Rows are one point carried round by a steady rotation, each followed by how many steps it has turned.
The counts run from 0 to 262.
[ 63  57  31 -75  16  39  29  30   5  -3  -6  -2  16  18  -8  22 -14 -32
  11  33 -16  24   3  44  44 -22 -57  63 -26 -13  32 -15 -24  29 -30 -13
  -1  55  23  31 -14  29  -8 -33 -18  37  17  -3  20 -23  26  28  -3  15
 -18 -26  -1  -4 -55  -9   8 -14 -18 -11 -29 -31 -21  15 -28  22 -20 -26
  -9 -18  31 -30  36  53  -2 -80 -49] -> 260
[ 69  11   2 -54  -7  26  30  19  -1 -44 -24  24  -1  27  25  38 -49 -37
 -13  19 -28  19  16  43  55 -15 -50  37 -23   2  41 -23 -59  12 -67 -20
  -3  55  30  48 -39  37   0  10 -12  17 -15   3  20 -23  56  29  14  -4
 -33 -28  13   5 -18   6  -9  15 -37  -2 -18   9 -17  45 -22  -3  -3  -3
 -41 -42  25  -9  23  52  13 -54   5] -> 132
[ 51  54  41 -26  12  25  36  70  21 -26 -30  24 -18  27 -10  13 -44 -20
   2  32 -22 -37 -27  11  12   8 -40  22  -8  -2  36 -11 -55   7 -75   8
 -17  39  35   3  -6  11  35   6 -19  36 -22  13 -38 -22  27  48  27 -35
 -15  14  27  24 -27 -23  15 -22  -9 -13   3 -15 -36   3  27  -2 -35 -14
 -34  36  67  36  34  41  -2 -62  -2] -> 192
[ 54  42  54 -26  47  53  14  38   6  -4 -41  14   8  29 -20  17 -38 -14
  -3  12  14 -21  -4  33  28 -19 -45  21 -26   0  40   8 -75  19 -49  -2
 -21  51  23  11  11  31  10   2 -12  61   6   0 -32 -13  28  44  21  17
 -34 -15  14  26 -65   0  29 -29 -20  -4 -35 -24 -54  25   3  21 -30  -7
  -7  17  33 -17  43  27  25 -64 -29] -> 58
[ 57  25  11 -17  -6  18  73  68  22 -38 -13  30   5  25 -21  -6 -15 -26
  -2  31  -6  -3  11  43  59   9 -21  32  18   1  34 -10 -60   5 -62   5
   9  53  33  37 -13  13  32  29 -28  30 -24 -15  -1 -22  58  20   7  -3
 -10  -4  11  23 -43 -29  16 -20  -8  25   3  -2 -28  12  14  -6 -15 -37
 -43  -5  76 -26  42  49 -19 -58  -3] -> 153
[ 45  10  15 -24  -2  32  42  39  29 -58 -33  37   7  31 -19  32 -46 -28
   2  27 -11 -19   6  43  43   0 -27  27 -28  13  41 -31 -58  -5 -52  20
 -13  65  31  59  -4  37  17  26 -49  45   2  18 -22 -24  54  16  11   6
 -20 -12  27  26 -30 -39   2   5 -14  18 -19 -14 -16  29  -6 -15 -25  -8
 -41  -9  52 -15  37  42 -18 -40  -4] -> 143
[ 60  61  24 -80  23  44  38  40 -14  -7 -28  -7  28  58   7  29 -70 -40
  24  38 -11  18 -42  23  49   9 -30  28 -34 -24  44 -22 -51 -17 -60  10
 -15   5  15  29 -42  32  -1   5  -8  26  19 -20   7  -8  39  34  11  -5
   1  -6   6  28 -21 -18   6 -16 -41 -13 -22   9  14  -6 -13  21 -22  -2
 -54  14  27 -14  25  33  -8 -51   0] -> 81
[ 39  84  27 -48  13  30  55  60 -13 -16  -2  -2   8  38   3  -8 -40 -34
  15  43  -1  -7 -21  19  24 -22 -34  33 -15 -33  40 -24 -35 -29 -81   0
 -23  13  29  -2 -23   6   3  26 -10  68  -4 -21  14  -1  54  32  -1  -5
 -12  -2  10  15 -42 -19  27 -31  -8 -25   6  -1 -22  -2  11  22 -22 -18
 -10   6  73   0   8  23 -24 -79   3] -> 210
[ 69  34   4 -18  13  37  54  36  22 -23 -19  14   0  11   1   1 -23 -42
 -18  22   6 -10  30  -2  43  -8 -43  27 -24  -3  38 -23 -59  -7 -83  -4
   0  43  31  30 -21  15  17  34 -15  48 -17 -11  24 -26  67  13  34   3
 -29 -18  18  -9 -54 -28  15 -35 -24  13   7 -10 -18  22  12   4  -3 -22
 -28   7  80  17  30  42 -22 -67  10] -> 162
[ 55  40  41 -50  18  19  12  35  18 -35 -21  25   8  36  -7  29 -54 -26
   1  25 -35   2 -37  53  20 -27 -58  40 -33   2  18 -13 -59  21 -57  -5
 -23  53  41  16 -30  17   4 -11  -6  34  -5 -12 -18  -5  36  73  -5  20
 -43 -15  14  12 -33  11  -9   5 -21 -24  -7  13 -36  39  -5  16 -17  -2
  -1 -14   7   0  41  37  39 -56  11] -> 233
[ 53  33  42 -31  13  48  43  51   6  -7 -51  32  33  27   4  11 -48 -23
   9  32  -5 -22 -43  57  48 -14 -18  18 -11   9  44   1 -67   8 -58  25
 -16  42  21  26   7  33  10  15  -5  30  -9 -17 -34  -4  45  45  16  12
 -19   4  15  41 -34   2  18   1 -13   2 -27   5 -45  43  11  22   0 -15
 -13   0  21 -38  44  60  11 -47  -9] -> 50
[ 54  17  23 -16 -15  36  38  32  15 -44 -21  27   1  22  27   6 -50 -51
 -11  20  -9 -22 -24  35  44 -43 -52  32 -34 -12  57 -35 -46 -17 -83  -3
 -19  44  36  43 -19  20  -7  29   0  38 -34  17  -7 -16  50  37  17  22
 -29 -19  16   4 -18   3   3  13 -28  -1  -2  15 -24  46  -2  18   6   2
 -18 -24  48  -2  24  54  -5 -36   3] -> 179
[ 72  43  29 -67   4  27  38  35   1 -35   1   1  23  15   5  39 -11 -30
   0  29 -12  21   4  53  37 -33 -55  49 -40  -6  56 -31 -51   6 -45 -17
  18  21  24  31 -20  28 -19  -5 -14  60  11 -12  37 -22  18  11  17  35
 -21 -25  -9   6 -62 -22  15 -20 -24  -4 -12   7 -22  34   4  15   5 -19
 -12 -18  46 -17  40  26  -7 -70 -12] -> 262
[ 53  65  -2 -16   6  51  45  61   7 -18 -22   6   2  25  17   0 -43 -50
   4  42 -13 -12 -23   6  46 -11 -30  31 -22 -13  51 -49 -25 -24 -78   0
 -27  42  19  49 -21  17  -4  19 -24   9 -20   9   7 -19  50  19   0  -8
  -5   7  17  12  -9 -23  18  -9  -9 -10  -4 -14  18  20  -9  17 -31 -28
 -45  16  66   0  21  56 -35 -63 -15] -> 173
[ 33  75   2 -43  11  29  50  50 -11 -36   4  -2  14  31  -9  31 -30 -36
  20  30  -8  30  16  29  52  15 -14  34 -13  -9  25 -40 -52 -23 -60 -30
 -12  29  22  28 -58  29   5  15 -33  24  18 -23  22 -13  52  21  -7 -13
  -9  -3   7  26 -33 -30  -4 -39 -24 -10 -14 -15  13   8 -17   8 -39 -19
 -62  -3  41 -22  33   4 -21 -79  -5] -> 118
[ 55  59  32 -80  13  30  20  68  12 -32 -18   2  18  54  -2  46 -73 -17
  22  36 -38  -5 -21  17  22  15 -29  37 -28  -2  42 -35 -54   0 -21  24
  -8  41  24  37 -16  31  25  -7 -16  44  10  -3 -23 -24  32  40  18 -16
 -20  23   0  37 -19 -40  -7 -14 -23 -10  -9  -4   3   0  -4  18 -29  -6
 -51  33  41  11  41  32   7 -48 -26] -> 90
[ 67  34 -14 -33  16  34  40  47  19 -30 -50  20   0  38   0  42 -40 -40
  25  39 -24  11  -6  37  48   6 -36  21 -32  15  31 -34 -66   4 -64   3
 -17  50   6  52 -19  38  25  17 -27  12 -11  -5   8 -25  41  17   4 -17
 -17  -6  14  35  -1 -51  -7  -3 -18  -2  -5   8  22  38  -1 -17 -20  -8
 -72  10  34  -2  53  29   1 -56   9] -> 135
[ 79  53  45 -56  25  33  41  24  10 -15  -7  -8  17  24  15  16 -36 -36
  -6  17  -4 -10 -21  23  31 -30 -58  30 -28 -12  45  -2 -46   6 -83 -23
  -4   6  37  13 -26  30 -11  14 -13  51  28   7  12 -18  26  57  27  39
 -25 -26   3  -3 -48   9  23  -9 -38   3  -2  -1 -22  21  -1  17 -14  -7
   4 -26  44   0  26  48 -11 -62  -3] -> 215
[ 51  63  45 -40  17  32  34  78  -1 -14 -26  24  12  30  -1  12 -46 -17
   4  37 -22 -12 -35  29  22  -2 -22  29  -9  -7  35  -2 -74  12 -60  21
  -6  29  26  -3  -5  11  28  -5  -6  44 -29 -24 -30  -7  36  36  23 -28
 -16  21  18  35 -46 -27  16 -38  -6 -23 -14   9 -43   6  34  11 -16 -21
 -32  44  51   9  39  26  13 -66   4] -> 53
[ 42  34  39 -50  15  19  -1  36   8 -59 -13  22  -2  42  -9  52 -64 -21
   0  14 -23   6  -8  48  18  -5 -41  39 -24  -6  15 -18 -71   4 -30 -17
 -31  74  41  21 -31  24  13  -6 -13  38   1  -2 -26  -5  33  60   7   8
 -48 -12  13  15 -40   8 -17  -3 -29 -24 -25  -6 -36  17 -19  20 -40   8
 -28  -5  17  -8  40  12  41 -46 -21] -> 94
[ 72  35  33 -25   5  29  28  54   5 -31  -7   9 -13  18   6   9 -30 -52
  14  21 -24 -18 -22  19  43 -28 -66  50 -21 -14  55 -22 -27   1 -68 -26
 -17  42  21  16 -29   7   1 -11 -11  10 -33  48   0 -32  11  40  19  -7
 -20 -26  23   3  -4  -4   8  -4 -21 -19 -12 -18  -9  13 -19  28 -39 -12
 -30   7  64  24  40  49   1 -52 -36] -> 176
[ 55  76  37 -57  36  52  28  64 -21  -8 -17 -10  15  42  -5   3 -37 -35
  36  25   9  16 -24  20  42 -11 -45  50 -18 -29  43 -17 -31 -15 -37 -11
 -30  27  11   0 -30  10   2 -12  -4  48   0   1  17 -16  32  35   0   1
 -17  -9   7  17 -41 -21  14 -35 -17 -35 -24 -14  -5 -13 -17  47 -43 -15
 -37  16  45 -13  40  10  11 -73 -36] -> 73
[ 50  39  46 -21   6  41  20  41  18 -43 -38  25  22  17  20  26 -56 -47
  -1  27  -8 -27 -42  36  30 -35 -38  31 -49   1  61 -49 -55 -21 -56  21
 -28  39  21  41 -11  26 -14  16 -15  38 -21   5 -24  -6  22  27  14  33
 -18  -4  25  27 -29 -18  19   1 -14  -8 -17   6 -27  34  13  32  -8   5
 -15   0  33 -31  48  35   4 -44 -11] -> 41
[ 27  71  38 -53  16  37  21  35   8 -19 -10   4  -1  24 -40  23 -36 -23
 -13  41 -21  25   6  34  23  10 -32  36 -18 -16   2 -27 -57   2 -49  -9
 -17  51  41   6 -42  11  19 -16 -35  43  21 -23   1  -3  42  47  -4 -11
 -30   0  24  -5 -72  -1   2 -49 -21 -32 -16 -34 -35 -11  -9   7 -48  -6
  -8  -1  31   0  19  30  17 -76 -10] -> 249
[ 66  32  -2 -43  -1  15  38  51   6 -58   5   4   6  22  18  38 -25 -29
   0  13 -12  21  21  36  44 -23 -48  49 -30   2  48 -42 -51   2 -47 -33
  -2  54  28  44 -33  31  -3  16  -5  50 -12   1  30 -24  38  12  10  36
 -25 -19 -12   5 -40 -34   0  -9 -24   4  -5  12   2  49  -7  18   0 -14
 -44 -17  48 -14  57   2  -1 -69  -9] -> 124
[ 76  60  21 -13  35  23  55  70  14 -13 -12   3   8  19  -7  -1  -9 -24
  -1  13   4 -20 -30  28  36 -25 -46  44 -12  -2  32   4 -50  23 -64 -15
  -6  33  30   6   1  15   3  23  -4  63   1  -7   3 -16  31  52  15  27
 -22  -8 -15   5 -52 -11  27 -30 -16  13  11  12 -35  26  17  24 -12 -28
   0   2  62  -7  58  33  -1 -75  -6] -> 207
[ 55  15  29 -23  -5  17  51  45  35 -58 -22  45  -2  31 -31  31 -40 -41
   3  33  -8 -23   3  41  42  13 -31  30 -24  21  44 -34 -68 -12 -47  17
  -6  46  24  47 -17  30  26  27 -43  37  -9  16 -16 -35  38  13  16   2
 -15  -8  26  39 -27 -52  -3   2  -9  14  -1  -9 -16  11  10 -20 -27  -2
 -43   9  55 -11  51  24 -11 -43   2] -> 144
[ 24  49  47 -60   2  29  29  45 -11 -36 -13  23  -5  28  -7  34 -49 -18
   1  35 -26   4 -11  68  23 -19 -30  29  -6 -12  28   6 -50  20 -68 -16
 -12  44  41   0 -13  30   6 -24 -28  49  17  -7 -22  -1  34  56   1  -6
 -28  -3  17  28 -40   7   3  -3  -9 -34 -27 -16 -62  28   1  -6 -41 -31
  -2 -15  25 -13   8  27  16 -77   3] -> 241
[ 58  36  39  -4  32  37  42  45  39 -15 -36  25  14  29 -22  -3 -42 -20
 -13  20   5 -40 -23  19  36  -1 -32  23 -19  -5  18 -11 -64   4 -62  13
 -23  53  43  29   1  25  22  35 -23  47  10  -3 -32 -15  47  61  15  31
 -28  -2  20   3 -59  -2  14 -23 -21  22  12  -6 -31  15  14  14 -19  -5
  -5   8  56  -6  40  55  -3 -47  -8] -> 198
[ 34  53   8 -57  24  21  34  44 -12 -36  -2  17  -9  40 -23  38 -39 -27
   9  28  -3  26  29  26  26  16 -34  32 -12 -11  20 -19 -68  -4 -50  -5
  -6  39  36  12 -26  15  28  -5 -27  67   3 -21  11 -17  62  15   5 -24
 -23 -10   7  17 -60 -40  -4 -42 -20 -24 -11 -14 -22  -2   0  -6 -35 -16
 -45  15  55  11  20 -18   7 -85  -4] -> 109
[ 53  85  13 -48  31  60  35  48   5   2 -33  -8  19  44  17  19 -54 -36
   4  37 -20  -2 -40   9  30  -1 -28  18 -38 -19  28 -38 -39 -17 -87   2
 -29  17  28  23 -35  30   0  14 -11  24  20 -29   9   7  44  47  -3   2
 -12   7  12  10 -21  -7  12 -29 -16 -23  11   0   9   8   4  18 -24 -12
 -24  11  40   8  10  46 -19 -62  18] -> 219
[ 37  81  28 -51  33  41  46  52 -13  -9  -5   0  -5  35   0   4 -37 -51
  17  37   8  -1 -29  25  31 -27 -46  33 -19 -32  34 -18 -33 -25 -76 -12
 -31  11  28 -16 -27   8   6   5 -10  58  -1  -1  15 -11  45  34  -4  -2
 -14 -14  12   9 -38 -17  21 -42  -3 -36  -4 -16 -17  -5   4  29 -41 -19
  -8  11  57   8  10  20  -1 -83   2] -> 211
[ 25  88  19 -58   6  31  39  58 -13 -25   3  -2  13  24 -11  21 -11 -38
  12  52 -15  36  -8  58  38  -8 -22  41 -10 -20  30 -37 -38 -11 -56 -12
 -16  31  23   8 -49  14   1 -10 -28  34   3 -28  28  -8  41  26 -26  -4
  -7   6   7  20 -42 -29  10 -35  -8 -29 -19 -14 -13  -3 -12  20 -31 -27
 -27   0  37 -24  33   3  -6 -93  -3] -> 257
[ 44  64  41 -73   5  22  32  63  -4 -16 -23  15   3  36 -14  30 -44 -15
   7  49 -50   6 -25  44  20   5 -31  36   2  -5  12   3 -44  33 -53   3
  10  41  33  -5 -24  23  36 -39 -24  31   3 -22 -19  -3  31  54   8 -27
 -14  15  10  24 -37 -10   2 -16 -13 -26 -10  -4 -37  -1  13  -7 -32 -20
 -19  12  36  10  23  48  13 -76   8] -> 239
[ 31  81  24 -50  14  43  47  60 -18 -24  -4  -9  29  35  18  17 -48 -28
  11  33   1  12 -26  20  39  -8 -15  29 -14 -33  48 -43 -43 -27 -42   3
 -17  25  23  19 -25  16  -5  14  -3  58  -1 -25  13  -3  54  27   5   6
 -10  18  -2  21 -49 -19  17 -29 -15 -14  -9   2 -11  14  -2  46 -15 -23
 -34  16  54 -27  31   8 -14 -74  -9] -> 71
[ 25  50  35 -37  29  29  15  44  -5 -41 -23  28  -3  26 -17  38 -32 -21
  11  28 -14  -3 -13  75  23 -16 -39  30 -20  12  19   5 -53  26 -62 -17
 -28  53  34   8   1  38   7 -11 -27  65  20 -14 -21  -3  33  47  -2   6
 -27 -13  10  23 -54  -5   5 -11  -4 -23 -28 -20 -56  42   3  -6 -48 -18
   0 -14  16 -21  26  13  21 -78   2] -> 242
[ 47  23  13 -16  13  50  31  43  14 -28 -51  28   1  31  20   5 -58 -29
  -7  23 -20 -29 -27  40  37 -23 -41  20 -21   4  32  -4 -64  15 -90   0
 -27  61  37  30  15  32  12  16  -9  28 -14  -4 -37   0  52  55   8  -1
 -22  -8  17  24 -16   2  15  10 -18  -1  -5   1 -31  59  10  -6 -17 -20
 -14  -6  34  -4  22  62   8 -51   5] -> 188
